Here are some numbered points:
tensor([-5., -21., -5., 12., 16., -1., 4., 47., 14., -26., 5.,
        -29., -35.]) 0
tensor([-6., 2., 8., -14., -24., 18., 11., 4., -19., -3., -5.,
        3., 22.]) 1
tensor([24., -22., -53., -13., -18., 62., -2., 34., -19., -39., -3.,
        -38., 61.]) 2
tensor([8., -35., -4., 53., 55., -17., 11., 43., 54., -6., 32.,
        -14., -30.]) 3
tensor([-21., -41., 12., 63., 47., -79., 11., 43., 60., -16., 3.,
        -21., -60.]) 4
tensor([-2., 6., 15., -15., -40., 8., 27., -26., -34., 12., -28.,
        -11., 25.]) 5
tensor([-41., -27., 33., 54., 32., -43., 4., 63., 57., -4., 34.,
        -26., -84.]) 6
tensor([29., 32., -25., -14., -24., 40., -18., -29., -28., -14., -15.,
        -13., 64.]) 7
tensor([-13., -7., 14., -2., 19., 6., -35., 49., 26., -40., 13.,
        14., -28.]) 8
tensor([-8., -1., -12., 25., 17., -15., -52., 23., 5., -23., 26.,
        -32., -34.]) 9
tensor([15., -36., -44., 39., 30., 11., 3., 44., 54., -39., -3.,
        -27., 8.]) 10
tensor([15., 43., -34., -47., -71., 48., -22., -22., -30., 2., 9.,
        -6., 43.]) 11
tensor([-12., -12., 23., -26., 12., -35., -16., -12., 13., -3., -3.,
        -19., -54.]) 12
tensor([-28., -35., 49., 59., 89., -114., 1., 27., 48.,
        15., 15., 25., -123.]) 13
New points follow, each followed by the number of its nearest point above by angle.
tensor([12., 6., -2., 16., -8., -23., 15., -31., -7., 30., -4.,
        12., -21.]) 13
tensor([-6., 20., -1., -8., -17., 13., 22., -30., -25., 20., 17.,
        11., 4.]) 5
tensor([4., 5., -22., -32., -28., -1., -48., -38., -25., -3., 1.,
        -1., -2.]) 11
tensor([-16., -28., 22., 15., 48., -84., -1., -3., 37., 13., 10.,
        18., -37.]) 13
tensor([-27., 11., 4., 9., 16., -12., -3., -43., 9., 16., 2.,
        24., -10.]) 13
tensor([45., 35., -6., -27., -29., 69., 6., -31., -57., 7., -15.,
        -8., 71.]) 7
tensor([-27., -19., 26., -3., 17., -81., 1., -28., 15., 39., -19.,
        39., -45.]) 13
tensor([8., -17., -1., 3., 34., -9., -37., 10., 15., -5., 9.,
        -3., -16.]) 9
tensor([-6., -25., 44., 17., 31., -37., 21., 15., 16., 8., -2.,
        0., -43.]) 13
tensor([-16., -13., 3., -10., -6., -3., -2., 17., 5., -1., -20.,
        -13., -16.]) 0
tensor([-35., 10., 38., -9., 21., -44., 38., -23., 19., 33., -34.,
        73., 33.]) 13
tensor([7., 14., -19., -17., -52., 51., 9., -8., -23., -4., -5.,
        -7., 44.]) 11
